Look-ups in named tables: a row name and a column name give one cell, copied from the table.

Lam:
         Dogito  Noker  Dor  Mek
Kaguvev     153    186   83   86
Nug         227     49   45   58
Puvi        100     50  103   80
Veviduv     200     87   39  121
Suruger      30     77   28   32
Lof          77     94   27   37
Fif          96    166   67   41
Gebifol      54    113   42   47
Niname      184    148   68   72
Dep          11     97   36  116

What is the Mek of Niname in Lam? 72
What is the Noker of Puvi in Lam? 50
What is the Mek of Puvi in Lam? 80
What is the Dogito of Fif in Lam? 96
What is the Noker of Nug in Lam? 49
What is the Dor of Dep in Lam? 36
What is the Noker of Gebifol in Lam? 113
What is the Noker of Fif in Lam? 166
What is the Dor of Niname in Lam? 68
What is the Dogito of Dep in Lam? 11

Table Donoloz
         Tizogel   Met  Fefegog  Dovupad   Bos   Dur   Bav  Lenilob
Gak         0.65  0.52     0.34     0.42  0.55  0.48  0.71     0.48
Dif         0.39  0.50     0.46     0.55  0.69  0.43  0.30     0.39
Migo        0.40  0.45     0.49     0.57  0.69  0.30  0.42     0.42
Vadifev     0.45  0.49     0.61     0.43  0.48  0.84  0.34     0.48
Kanuv       0.47  0.35     0.68     0.38  0.51  0.54  0.26     0.41
Tene        0.23  0.48     0.51     0.41  0.51  0.40  0.17     0.48
Nen         0.55  0.35     0.29     0.56  0.54  0.32  0.47     0.41
Noropes     0.46  0.27     0.34     0.41  0.36  0.37  0.36     0.21
Gol         0.45  0.42     0.45     0.45  0.43  0.46  0.44     0.44
Dup         0.66  0.52     0.35     0.29  0.36  0.27  0.61     0.58

Bos of Nen is 0.54
Bav of Gol is 0.44
Lenilob of Noropes is 0.21
Fefegog of Noropes is 0.34
Lenilob of Kanuv is 0.41
Bav of Noropes is 0.36
Met of Vadifev is 0.49
Lenilob of Dup is 0.58
Dovupad of Gol is 0.45
Tizogel of Gol is 0.45
Lenilob of Gol is 0.44
Lenilob of Migo is 0.42
Bos of Dif is 0.69
Lenilob of Gak is 0.48
Bav of Kanuv is 0.26
Row with the largest Lenilob: Dup

Beko
|  | Zoma | Vomozo | Rifod | Vel | Kib | Gakuv | Kedosuv | Sor | Bef | Viba |
|---|---|---|---|---|---|---|---|---|---|---|
| Pinivup | 57542 | 12363 | 31101 | 51821 | 41405 | 29342 | 70384 | 66478 | 30166 | 11369 |
| Bisekol | 58565 | 38097 | 62275 | 51833 | 54105 | 44316 | 50626 | 65059 | 43425 | 52941 |
| Genozet | 37689 | 33371 | 75871 | 55335 | 20346 | 46190 | 43595 | 57504 | 21286 | 34944 |
| Litodum | 40187 | 53555 | 63039 | 42207 | 39020 | 61441 | 29649 | 40860 | 45697 | 36381 |

Bisekol, Vel => 51833
Litodum, Sor => 40860
Genozet, Kedosuv => 43595
Bisekol, Sor => 65059
Bisekol, Kib => 54105
Litodum, Vel => 42207
Genozet, Rifod => 75871
Genozet, Zoma => 37689
Pinivup, Vomozo => 12363
Bisekol, Viba => 52941
Pinivup, Gakuv => 29342
Pinivup, Kedosuv => 70384
Which row has the largest Kib? Bisekol

Fosed:
|  | Kesag | Kol | Dafenib | Povat |
|---|---|---|---|---|
| Fer | 0.34 | 0.83 | 0.33 | 0.81 |
| Vob | 0.53 | 0.14 | 0.80 | 0.49 |
| Kasu | 0.61 | 0.75 | 0.92 | 0.28 |

What is the Kol of Fer in Fosed? 0.83
What is the Dafenib of Kasu in Fosed? 0.92
What is the Dafenib of Vob in Fosed? 0.80
What is the Kesag of Vob in Fosed? 0.53
What is the Povat of Vob in Fosed? 0.49
What is the Povat of Fer in Fosed? 0.81
What is the Kol of Vob in Fosed? 0.14
What is the Dafenib of Fer in Fosed? 0.33
What is the Kesag of Kasu in Fosed? 0.61
What is the Kesag of Fer in Fosed? 0.34
What is the Povat of Kasu in Fosed? 0.28
What is the Kol of Kasu in Fosed? 0.75
Which row has the largest Povat? Fer

Sedokar
        Kalotem  Vusomut   Bife  Ginaz   Muge  Vepen  Zisemo
Gimibe    6.250    3.349  4.727  6.375  3.056  2.713   7.034
Begivu    2.354    4.055  1.809  7.256  7.256  3.984   4.883
Sar       0.920    5.726  7.810  4.397  3.379  5.549   7.792
Tosa      1.907    4.476  4.424  2.705  6.101  5.378   2.559
Bif       3.104    7.221  4.895  2.989  3.950  7.072   5.776
Soko      6.545    5.279  0.756  3.893  2.549  6.936   5.897

Sar, Zisemo -> 7.792
Soko, Zisemo -> 5.897
Bif, Vusomut -> 7.221
Gimibe, Vusomut -> 3.349
Gimibe, Ginaz -> 6.375
Bif, Bife -> 4.895

Table Sib
	Piluzum	Nef	Tisikor	Zav	Ded	Ral	Sunaz	Bufeves
Betub	158	158	146	149	159	140	162	160
Bekuda	149	126	164	150	183	157	151	139
Bilam	197	166	163	196	137	152	93	177
Ketogo	159	155	152	159	157	153	162	161
Zorizo	120	116	105	86	27	179	183	201
Mibe	186	163	249	232	147	185	147	246
Lorona	120	115	145	133	211	99	144	138
Fuz	205	138	181	172	173	146	130	39
Lor	127	182	127	156	131	185	164	140
Lafa	145	174	142	144	137	185	174	140
Fikenu	185	187	137	206	145	142	71	177
Lepaka	217	161	182	178	132	162	109	184
Tisive	149	138	157	160	146	156	160	143

Bufeves of Fikenu = 177
Piluzum of Tisive = 149
Ded of Bekuda = 183
Tisikor of Betub = 146
Zav of Bilam = 196
Nef of Bilam = 166
Piluzum of Lor = 127
Sunaz of Ketogo = 162
Ded of Fikenu = 145
Tisikor of Lorona = 145
Zav of Mibe = 232
Sunaz of Bilam = 93
Sunaz of Fikenu = 71
Piluzum of Lafa = 145
Tisikor of Tisive = 157
Zav of Tisive = 160
Ded of Lepaka = 132
Row with the largest Tisikor: Mibe

Suvobot =
|  | Zoz | Gubavak |
|---|---|---|
| Vumuk | 201 | 42 |
| Sino | 182 | 63 |
| Nik | 163 | 81 |
| Sazum | 198 | 36 |
| Kuvosul | 156 | 87 |
| Gar | 198 | 36 |
| Miz | 167 | 68 |
| Netu | 198 | 36 |
| Zonelo | 205 | 36 |

Zonelo, Zoz -> 205
Nik, Zoz -> 163
Vumuk, Zoz -> 201
Kuvosul, Zoz -> 156
Sazum, Gubavak -> 36
Netu, Zoz -> 198
Sino, Zoz -> 182
Sazum, Zoz -> 198
Gar, Zoz -> 198
Gar, Gubavak -> 36
Zonelo, Gubavak -> 36
Kuvosul, Gubavak -> 87
Sino, Gubavak -> 63
Vumuk, Gubavak -> 42
Row with the largest Gubavak: Kuvosul

Gak:
         Retepa  Resaf
Tak          41     78
Mor          36      8
Pufisem      66     40
Bur          56     19
Lepapom      28     34
Kon          47     30
Zuf          47     21
Kal          53     64
Fumi         18     16
Bovagam      40     77
Lokara       30     29
Finepak      43      5
Bal          34     15
Levod        85     31

Mor, Retepa: 36
Levod, Retepa: 85
Lokara, Resaf: 29
Finepak, Resaf: 5
Bovagam, Retepa: 40
Bovagam, Resaf: 77
Kal, Resaf: 64
Lepapom, Retepa: 28
Kon, Resaf: 30
Bal, Retepa: 34
Fumi, Resaf: 16
Lepapom, Resaf: 34
Zuf, Retepa: 47
Tak, Resaf: 78
Kon, Retepa: 47
Tak, Retepa: 41

